Y: several groups of rows, each row roughly a mix of its group's hidden directions:
Y (124 x 12):
0:  -6  10  -8  12   6  -4 -32  11   5 -19 -24  -7
1:  11   6 -33  -6  -4  19  13  -5   5   2 -24  10
2:   0  -5  12 -17 -12  -3 -24 -27  20  -8 -12  -5
3:  -5  -9  -5  27  16 -15   6   0 -18   0 -16  24
4:   0  17  10  -5 -12  20   0  27 -18 -22   8   0
5:   5  23   5  -5  19  -2 -20 -22  24  -2 -10  -6
6:  -4 -11  11  -3  10 -14  -4  10  -7  15  38 -13
7:  -7   1 -10  15   9   3  25  28 -21   6  15   1
8:  -2   6  -1  24  12   4 -33  11   0  -9 -23   3
9:   3   0 -21  -4 -27  12 -28  10  -1 -16  -6  -9
10: -15 -16   5   7  12 -15  -6   0   8  19  19 -28
11:  -2  12  25  33  15  -5  -3   8  -8   0 -18  -1
12:  -5   8  -9  19   9  -1  21  24 -26   9  12   2
13:   4 -12   7 -15 -12   1  32 -13  -8  15  23   2
14:   4  -6  -8   0  11 -16   8 -35   7  23 -12  11
15:  -1 -35   1  -3 -28   6  16  10  -9  -7   2   3
16:   3 -14 -10   3  23 -19   2 -29   9  21   2  -4
17:  15  14  22  -5  -9   7  -5  19 -21 -13   2  23
18: -12 -33  -5  -5 -16   4  17  14 -15  -9  10  10
19:  -3   3  21   7  22  -9  25 -10  -5  16  12  18
20:  12  21  -1  -9 -20  17   4   6  -8 -20 -10  25
21:   4  -6  -7 -24   9  -3  29 -12  17   9  20   9
22:  -6 -22  -3   9  20 -18  -3  -8  12  21  12 -22
23:  -6   2   7  14  -1  -5 -34  -1  17 -22 -18   2
24:   3  -8  -2  29  16 -15  -2  -7 -10   0 -22  23
25: -11  -1  33  15  18 -13  21 -13   6   5  -1   5
26:   1  11  -8  21   4   0  25  24 -22  13   8   2
27:   6 -16   1 -16 -15   4  23 -21   1  11  25   9
28:   4  -9   2 -17  -4  -2  33 -13 -10  18  22   1
29:  -5 -32  -5   6 -12  -5  18   9 -21  -6  -2  18
30:   3 -19   1 -22 -27  13   7  17   2   3  17 -13
31:   2 -12 -27 -31 -12   7   5  -9  12   0  18   4
32: -14 -11   6   7  13 -15  -4  -5   9  20  19 -29
33:   7   9 -28 -11 -14  20   9  -7   2  -9 -24  14
34:  -2 -40  -2   4  -7  -5  -1  -4  -5  -9 -11  25
35:  -7   0  -5  27  20 -15   9   3 -23   0 -12  20
36: -12  10  20   1  -9  11 -11  25 -17 -23   2 -14
37:  22  -7 -31  -7   4   4  12 -12  10   9  -5  21
38:  14 -17 -25   3  18  -8   9 -15  18  20   6   3
39:  11  28   7   7  20  -2 -17 -14  19   7 -14  -9
40:   6  -9 -22 -29 -20   4  16  -6  -5   5  17  -9
41:   9   8   0  15  31   4   8  10 -19  24  -3  11
42: -10  -3  27  12 -21  -7 -13  -7  17 -21  -9  -9
43:  -3  -7  18 -12  -7 -12  35 -18   0   7  16  -4
44:   0  -8 -15 -30   0  -1  25 -11  10   7  22   5
45: -11 -20  -1   2  11 -13  -1   5   7  24  23 -24
46:  -4  -8  14  16 -21  -3 -25 -12  13 -21 -15  -5
47:   6  11   7  -3  16  -6 -23 -27  20 -11 -18   4
48:  -1  -8   1 -27 -18  -6  25 -10  -5   8  23  -8
49: -19  -6  14   3   4 -12  -6   8   1  14  26 -29
50:   8  37   1   0  22   0 -14  -6  13  10  -1 -10
51: -11  12  -7  21  35 -11   0   6 -10   5  -6  16
52:   0   8   7   1  39  -3  12  12  -5  21   4  12
53:  14   3  -4  15  14  13   0   2   0 -26 -32   9
54:   6   9  -5  21  11   7 -31  18 -10  -1 -21   1
55: -12 -27  -2 -16 -21  16  10   5   7 -14  19   0
56:   5  41  -1   0  11   7   5  14  -4  10  12 -14
57: -10  -3  22  11   0   6  -8  33  -8 -17   9 -16
58:   2 -16  -8   6  18 -15  -4  -4  16  27  16 -19
59: -25   8  21  -8 -18   5  -9  11 -19 -16   2 -15
60:  14  32   5   7  18  -6 -15 -13  11  10 -13  -9
61: -14  17  -8 -21 -33  12  11  -7  -8  -1  -7  10
62:  30 -15 -13   4  18  -9   2  -5  11  13   5  23
63:   5  43  -2  -6  10   3   1   6  -1  11  10 -16
64: -11  20  19   1 -13  15  -2  15 -16 -25 -10  -5
65:  14  -3  -1  15  10  14   4  11  -2 -25 -30  14
66:  15   5   1  15   8  14   2   7  -2 -29 -27  14
67: -13  13  32  -9 -20  -4 -10  12 -17   0  14   0
68:  -7 -10  22  16  15  -7 -14  20  -1  -6  12 -25
69:   9  32   6   6  17  -3 -20 -17  16   4 -11  -7
70:  -3   1  21   6  30  -8  23  -3  -1  20   6  11
71:   8 -12   3 -16 -13   3  28 -17  -1  12  25   9
72:   4   3 -17  -5  37   7   3  12   1  20   3  15
73:   7  17  -4  17  19 -23  -6  -9 -20  10 -17  13
74:   2 -24  10 -17  -4 -11 -23 -18  11  -5 -21   5
75:  27   4  16   7  11   1  -3  15 -12 -18   5  27
76: -18  13  25  -1 -12   9  -5  18 -21 -17  -2 -12
77:  -6 -25   2  -9   5 -13 -18 -20   8  -9 -19  20
78:  10  22  -1  25  14 -14   5  10 -20  18 -14   2
79:   6  18  -3  22  19 -20   0   4 -23  14 -13   5
80:  -6  -7   2 -21 -28  -9  -1 -14  21 -19  11  -6
81:  -8  -7   4 -25 -20 -12  17 -18  15 -10  18  -4
82:   2   7 -12   9  32   3 -21  10  16  -2 -17  13
83:   6  23   3  -3   8   6 -20 -21  31   3   1 -10
84:  -4 -14  -6   5  -4  -6  20  20 -34  -4   1  16
85: -10  -1  25  -4  -4 -10  -4  16  -9   8  35  -9
86: -24  -2  15  -1  -4 -11  -7   3   1  10  25 -29
87:   1 -10 -12 -28  -4   2  25 -11  10   8  24   5
88:  16  14  -5 -11 -12  22   4  22 -13 -18   1  19
89: -15 -25  -1 -24 -12   9  -2 -11  16 -20  11   3
90:   6  17  -4  24   6  -9  16  19 -24  19  -2  -2
91:  10  30   6  -1  18   1 -18 -16  22   2  -8 -10
92:  -7  12   2 -27 -10  12 -10  -2  20   5  20 -21
93:  -8  -6   2   3 -34   2 -22   2  -6 -18  -9 -20
94: -32   2  10  -6 -20  -6  -3  -2   3  15   9 -25
95:   0  10  12  27  24   2 -20  13  -1   2 -19   9
96:  -4   1  -7  -2  21 -20 -11 -21   0  -2 -20  26
97:  -3  -5 -14 -13 -33   0 -19  -5   7 -23  -1 -12
98:  24  -7 -32  -4  10   4   9 -12  12   2  -5  20
99:  -2  -8  10  -7 -35   0  23 -11  -7  -4  14 -12
100:   9  23   5  -6  19   1 -19 -20  26  -3  -9  -7
101:  11  23  -6  24  14 -15   7   6 -20  19  -8   3
102:  -3   9  17  25  32  -2  -2  10  -8  11 -11  12
103:   5   6 -23 -17  11   4  32   5 -10  14  15   1
104:   3   9   0  26  15   5 -29  13  -3  -5 -23   5
105:  -9 -27  -4  -2 -20  -3  18  17 -25   0   7   7
106:   0  -3   0 -22   9  -4  31  -8   9  12  24  11
107:  13 -14 -14   5  26 -13   3 -12  11  24  15  -7
108:  -2 -11   4 -19  -5  -5  33 -17  -4  13  22   0
109:   1 -38   6   3 -30  -1   3  -5  -6  -9  -6   4
110:  -6  -2  -8  23  23 -12  11   9 -20   2 -11  24
111:  -7   4   9  21  11   0 -31   7  15 -14 -21   4
112:  11  16   0  -5 -12  15   6   0  -9 -22 -20  29
113:   5 -20  -8   8  24 -19  -6 -13  15  19  12 -13
114:  -9  19  18  -7 -20  14  -3  16 -20 -22  -3   3
115:   8  13  -9  -4 -11  15   4  -8  -6 -22 -30  21
116: -12  12  30 -12 -21  -8 -15   9 -14   2  15  -2
117:  -6 -12   4 -12  11  -2 -24 -25  26 -13  -7   3
118:  -2 -13 -17 -31 -14  -1  16 -14   1   4  22   0
119:  -6 -11  -6  25  17 -11  12   9 -18  -1 -13  25
120:  -1   6 -11  13   8   1  25  27 -24   8  14   4
121:  -7 -40   2   0 -13  -6  -2 -11  -5 -16  -9  16
122:  -7   8 -11   7   6  11  28  26 -12   3  23  -1
123:   2   8 -25   7  17  10 -28  14   7  -7 -13  12

one row of each group, then the others: which group is each in?
  3  23   3  13  23 -11 -19 -22  12   4 -16   1 -> H
  5  -4 -18   2 -26  11 -28   6   1 -16 -13 -13 -> A
-13  -5 -29   1   4   4   4 -12  18  15  -6 -28 -> B

-12 -15  11   5   7 -16  -5   7   6  20  27 -22 -> B
-13  -5  33  13  10 -19 -10   5  -2   9  15 -16 -> B
 12  25   3  29  12  -8   2  10 -15  17 -12  -2 -> H
 -4 -14  -3  -5   1 -25  -2 -34  10  18   4  10 -> B
  6   0 -24   2  -8   9 -33   9   3 -13 -19  -9 -> A
  4   8   8  21  31   4  -1  14 -16  19  -8  10 -> A
 11  -7 -16 -23  -4   2  30  -6  -9  17  16  -8 -> A
 -9  -1   6  23  -6   3 -31  -2  11 -22 -18   4 -> A
  7   5 -35  -6  28   9  -8  12   0   9  -6   8 -> A
-15  11  28 -12 -24  -5 -10  11 -14   2  16  -1 -> B
